Each row is where one point has got to under a steady rotation. How many steps took it there?
The counts run from 0 to 209.
[129 116 168 166 153 126 117  87 128 128 175 113 136 125 131 146 121 144
 133 140 118 126 106 175 124 135  54 188 135 120 112 141 142 104 165 131
  99 157 184 155 149 148  94 171 139 154 141 146 127 106 152 111 186 112
 160 150  97 119 103 129  95 138 133 157 151 107] : 195
[134 139 174 151 165 133 142  92 147 140 155 120 124 112 102 119 131 122
 152 152 133 147  67 178 127 123  78 180 142 109  93 135 132 113 177 138
  76 163 165 137 148 150  87 164 145 154 155 127 151  90 168 114 158 109
 177 146 100 120 135 142 115 135 153 166 131 110] : 189
[139 106 138 119 171 127 122  91 131 135 185 116 102 119 135 107 112  97
 125 132 151 148  72 158 132 110  83 167 151 111  87 108 115 109 166 136
  66 171 161 121 133 123 104 163 144 152 151  92 131  85 145  96 157 120
 170 158 118 107 105 101 107 114 132 139 150 115] : 61
[107 113 133 129 146 136 127  85 148 141 186 111 111 137 153 153 103 128
 146 145 156 164  79 147 122  99  74 166 133 130  69 101 113 108 170 129
  78 133 169 135 154 124 113 155 139 134 146 126 144  81 151  85 155 147
 162 139  94 112  94 132  92 135 124 115 142 147] : 73
[119 120 160 120 153 128 106  75 148 126 194 102 119 129 138 108 120 132
 146 145 133 150 117 181 110 142  77 163 138 120  86  97 136 109 152 115
  83 154 159 163 129 127 101 177 151 158 142 112  98 102 154  96 154 115
 180 162 103 111 115 110  72 116 128 135 152 137] : 59
[128 135 157 120 141 161  87  72 143 131 192 111 126 156 119 137  96 129
 142 137 148 154  86 165 126 138 112 160 153 140  96 147 141  90 163 128
 116 137 140 151 112 121 138 197 141 151 124 111 145 103 163 118 148 119
 155 181  89 129  92 124  84 153 113 126 142 120] : 136
[168 158 162 153 137 132 106  77 149 106 186 111 130 138  99 156 108 138
 139 124 121 140 114 179 133 131  95 173 161 112 109 152 142 128 177 142
  91 129 166 153 129 143 100 164 129 160 152 150 131 104 169 133 155  96
 153 164  83 115 100 118  72 124 142 160 125 138] : 35
[150 130 148 147 140 120 110  93 149 121 176 109 115 124 133 152 131 137
 148 114 121 169  84 155 130 111  98 156 147 130 108 106 127 110 161 114
  98 148 187 141 145 144 115 147 161 149 158 139 109  84 150 111 157  86
 188 185  95 109 102 108 100 106 130 159 154 133] : 46
[173 141 149 151 150 134 128 108 150 130 172 133 136 113 106 137  93 103
 140 128 133 158  72 151 138 102 110 162 159 115 119 157 107 134 184 145
  68 160 168 135 142 146 114 151 136 156 145 140 140  71 154 124 168 105
 164 164  90 102 103 129 113 138 142 164 126 118] : 29
[112 130 152 118 149 138 101  97 157 127 180 102 111 105 128 161  95 123
 139 143 153 140  98 164 137 135  90 178 152 100  98 143 169 125 151 127
  82 133 136 175 118 136 121 160 120 143 118 135 132 107 166 113 133 140
 164 174  79 107 112 139  66 172 124 127 153 140] : 3
[154 118 150 132 139 100 101 109 140 123 169  82 125 111  99 176 120 139
 138 118 132 153  71 129 133 136  87 143 164 108 101 123 139 119 168 115
 103 157 159 142 119 158 123 156 147 159 126 119 105  92 151 119 128  99
 205 157  78 109  94 164 106 149 125 151 130 125] : 111
[125 149 147 119 157 133 105  88 146 137 173 103 126 120 106 143  79 108
 148 144 154 131  75 158 154 145 101 153 166  98 119 131 138 129 151 137
  76 138 155 156 119 153 112 149 142 180 105 122 125 104 152 129 142 149
 174 158  70 108 116 143  81 176 115 128 133 128] : 11
[105 126 127 124 133 123 116 104 146 120 172 138 126 109  89 137 100 158
 144 145 147 149  93 170 118 147  70 150 141 101  84 118 134 120 174 126
  64 163 152 150 166 132 111 171 136 160 145 131 151  96 154 129 149 127
 178 130  71 106 129 154 111 163 116 140 107 130] : 92
[150 108 131 112 136 128 114 120 138 132 160 130 132 120 122 153 100 149
 141 143 131 159 108 150 151 146  78 150 161  85  97 124 138 124 196 126
 106 144 165 117 140 142 132 173 154 155 147 125 133 104 189 114 132 129
 206 173  85 113  83 142 112 150 134 145 119 107] : 109
[151 148 154 142 143 142 102  98 149 135 177 134 163 138  91 131  97 140
 162 149 136 161  90 185 115 139 109 149 158 129  96 132 124 115 166 128
  88 141 158 132 146 141 119 170 147 161 158 140 166  99 160 135 165 110
 175 175  90 110  94 136 100 132 137 155 110 127] : 32
[138 117 126 132 130 108 118 129 143 127 182 123 120 126 117 182  84 143
 141 147 141 168  97 143 133 131  74 150 171  99  84 133 137 127 189 128
  92 139 161 105 142 148 143 160 142 143 157 130 141  94 172 128 138 127
 200 155  96 105  67 152 110 135 119 142 120 121] : 105
[155 145 176 146 132 132 111 103 138 125 179 128 148 138 114 135  80 139
 153 144 124 137 125 174 137 118  89 162 140 123 132 149 120 128 174 134
  79 155 169 167 143 151 108 157 130 170 105 150 124  94 152 118 177 123
 168 162  77 101  99 131  89 150 141 153 131 132] : 26
[118 125 144 113 153 137 110  62 146 132 190 107 110 128 141 135 131 136
 137 147 153 149  93 157 117 117  74 177 142 111  69 109 127 108 168 129
  66 125 145 151 148 111 104 165 141 138 154 115 142  97 165  91 141 136
 163 143 104 110 106 118  65 131 138 121 135 150] : 68
[151 132 143 155 147 128 117 110 139 132 183 124 144 147 104 129  80 121
 147 142 137 160  86 171 140 122 101 147 166 122 112 138 108 121 175 141
  80 157 169 112 139 154 115 153 162 161 149 140 146  81 148 143 183  99
 178 159 103 102  86 124 114 120 130 161 128 108] : 33
[137 165 169 136 141 118 107  97 155 123 163 109 141 119  98 142 101 130
 165 144 141 160  84 160 142 125 112 148 152 111 111 135 129 144 158 121
  64 146 160 174 130 147 103 142 127 180 113 134 130  86 154 128 151 123
 184 151  65 111 122 154  84 150 151 136 135 140] : 19
[157 147 169 145 132 141  90  83 146 125 173 124 154 131  99 146 107 145
 150 139 124 140 102 181 107 127 104 158 155 127 116 152 133 113 173 126
  95 141 157 168 140 137 109 175 134 155 142 148 139 100 165 127 160 107
 171 171  83 107  99 134  88 142 140 154 115 137] : 31
[135 141 154 112 140 138  94  83 154 141 182 121 142 111 109 147  82 133
 149 141 140 112  98 186 112 124  91 172 155 118 127 124 129 127 149 138
  76 117 139 169 138 141 110 161 141 139 131 142 137 125 167 112 137 136
 188 188  78  94  94 133  81 143 124 152 122 149] : 168
[129 116 170 115 142 124  92  66 151 136 195  99 120 118 136 138 130 125
 140 138 134 133 103 170  92 113  76 181 136 133  94 106 131 102 156 119
  83 145 150 169 133 121 101 178 132 135 148 116 121  98 153  88 150 120
 163 155 101 113  97 120  71 126 127 132 150 153] : 63
[157 144 147 127 160 144 117  79 148 127 171 126 114 145 123 145 108 129
 136 132 134 140  98 181 140 142 105 170 160 114 110 115 141 114 191 141
  98 138 175 122 133 130 100 171 164 172 169 126 130 121 175 124 145 108
 181 178  91 125 103  99  95 110 127 159 134 118] : 44
[131 116 140 148 132  96 111 135 145 121 174  90 114 114 116 180  85 155
 142 131 129 170  92 139 144 125  70 152 157 101  92 130 134 129 168 124
  84 143 170 120 138 161 135 141 141 144 136 136 113  89 160 120 156 116
 194 154  95  99  74 157 104 145 127 155 133 116] : 106
[129 115 131 168 158 119 114  84 130 126 193  96 123 146 133 157 118 123
 130 118 141 137  80 155 136 137  69 161 157 109 101 118 138  98 160 132
  98 154 200 130 135 152 104 158 161 159 151 125 119  81 134 118 174 112
 159 140  94 115  96 121  92 127 109 147 152 106] : 203
[110 140 142 117 150 138 115 100 158 140 180 144  91 121 108 142  69 112
 134 148 169 148  88 178 137 125 116 158 160 143 120 120 114 112 173 133
  62 174 152 140 135 127 132 155 141 173 127 120 146 109 154 130 165 129
 169 189  85 104 118 118 100 126  96 132 142 119] : 153
[112 132 159 126 126 149  85 107 160 128 188 130 111 107 116 145 106 140
 142 122 150 173 101 156 120 117 114 144 134 142 118 110 122 118 154 107
  84 161 161 181 140 125 136 151 134 163 122 146 111  87 149 112 160 110
 167 197  71 107 117 114  84 141 108 137 149 151] : 151
[109 133 151 135 146 129  98 107 142 130 185  99 140 118 124 144  76 119
 154 139 148 154  82 157 154 138  90 145 156 107 112 124 137 135 138 123
  85 146 168 162 118 158 124 140 144 176  95 135 114  87 149 118 164 146
 183 167  71  97 105 147  88 172 116 130 146 133] : 10
[106 109 140 105 142 151 121  58 135 140 169 126 104 140 126 139  96 133
 138 143 149 124  78 163 134 130  73 166 135 113  97 107 121 102 185 145
  73 125 158 143 149 112 104 166 148 159 136 118 148 109 158  99 134 147
 162 140  80 113 123 122  85 173 104 118 127 129] : 76
[140 143 138 107 153 146 119  94 147 143 168 128 117 127 130 160  89 106
 152 151 159 133  83 151 158 119 105 161 168  93 123 139 137 139 188 137
  70 124 156 144 117 132 119 148 130 171 124 129 147  92 168 123 128 157
 174 170  72  99 102 141  83 160 136 120 134 136] : 12
[114 128 138 124 139 178 105  95 158 133 178 127 111 147 139 126  96 137
 136 141 155 181  93 165 143 134 109 158 148 120  91 132 135  99 185 137
 101 133 158 140 131 112 135 179 143 154 126 132 141 100 178 108 150 134
 159 193  89 127 106 104  84 159 123 127 141 118] : 141
[135 126 171 141 152 137 102  81 130 119 198 100 135 157 126 128  83 121
 124 130 134 156 105 156 141 145  87 155 143 117 104 145 141 106 168 133
 109 164 136 152 103 126 120 193 139 168 111 118 112  95 150 115 164 105
 146 161 102 124  87 121  80 163 131 135 153 114] : 131
[131 130 147 122 131 158 104 110 157 127 181 142  86 111 133 155  91 123
 134 129 149 175  99 142 136 102 114 168 136 139 111 128 122 124 190 132
  81 156 164 163 143 117 127 149 129 159 131 144 120  86 162 107 157 126
 160 199  75 109 117  98  81 140 117 126 157 138] : 150
[157 125 160 125 150 101 102 101 136 131 144  96 109 122 104 172 109 138
 141 136 144 154  84 156 129 127  86 162 168 120 100 139 146 110 178 115
  96 146 157 133 119 151 121 176 134 149 131 109 131 117 179 123 112 119
 204 167  89 122  99 160 113 142 129 151 132 113] : 112
[129 131 151 139 153 153 111  99 141 121 188 112 117 139 130 128 110 113
 143 140 152 201  72 142 143 117 108 148 157 117  69 141 129 101 182 137
  95 154 135 131 117 110 142 173 134 145 143 112 143  69 166 101 155 120
 158 163 100 126  96 127  85 153 148 131 150 119] : 133
[145 148 169 130 149 136 114 101 148 132 145 129 124 112 101 127  90 119
 156 155 154 149  69 165 138 122 113 158 157 110 121 153 124 137 178 141
  60 151 162 153 141 140 107 153 131 174 117 132 153  96 171 119 150 142
 182 165  80 112 133 142 108 158 146 145 121 118] : 20
[136 148 174 127 154 123 123  75 145 140 168 110 137 120  96 123 104 131
 157 139 129 124  74 174 142 142  91 162 140 118 108 108 126 132 163 146
  80 149 158 138 143 157  83 140 166 175 128 126 114 116 159 128 132 117
 197 151  82 116 123 144 105 156 141 154 122 124] : 180
[144 132 156 132 141 126 117  82 143 143 189 113 152 106 114 139 102 122
 147 128 120 133  66 157 131 124  94 146 145 119 127 100 114 139 154 144
  75 140 162 141 144 166 101 127 175 166 125 129 105 100 145 114 144 110
 198 173  74  92 100 147 108 146 125 154 132 132] : 175
[145 136 167 144 144 130 119  74 142 137 198 135 154 126 113 144 142 134
 146 137 121 130  93 173 107 139  81 155 148 133  90 121 137 120 179 114
 103 155 156 144 138 151 100 178 162 163 164 123 130  82 139 132 149 109
 174 146  86 110 102 151 103 120 145 135 120 123] : 192
[118 104 126 128 142 124 140 115 137 129 169 150 114  98  91 144  87 137
 128 144 153 147  75 150 131 128  71 160 148  97  99 130 118 120 186 138
  62 188 160 118 161 131 125 158 145 161 147 125 148  94 154 123 161 130
 172 139  77  96 108 146 118 160 115 143 124 110] : 93
[117 107 156 137 119 111 127 109 146 117 177 128 109 118 117 178  87 156
 132 140 140 142 115 145 128 107  55 181 121 121 113 139 118 120 187 123
  67 169 164 155 160 137 116 154 126 153 138 148 129  94 147 115 170 128
 172 129  71  97 108 140  98 149 118 131 136 122] : 90
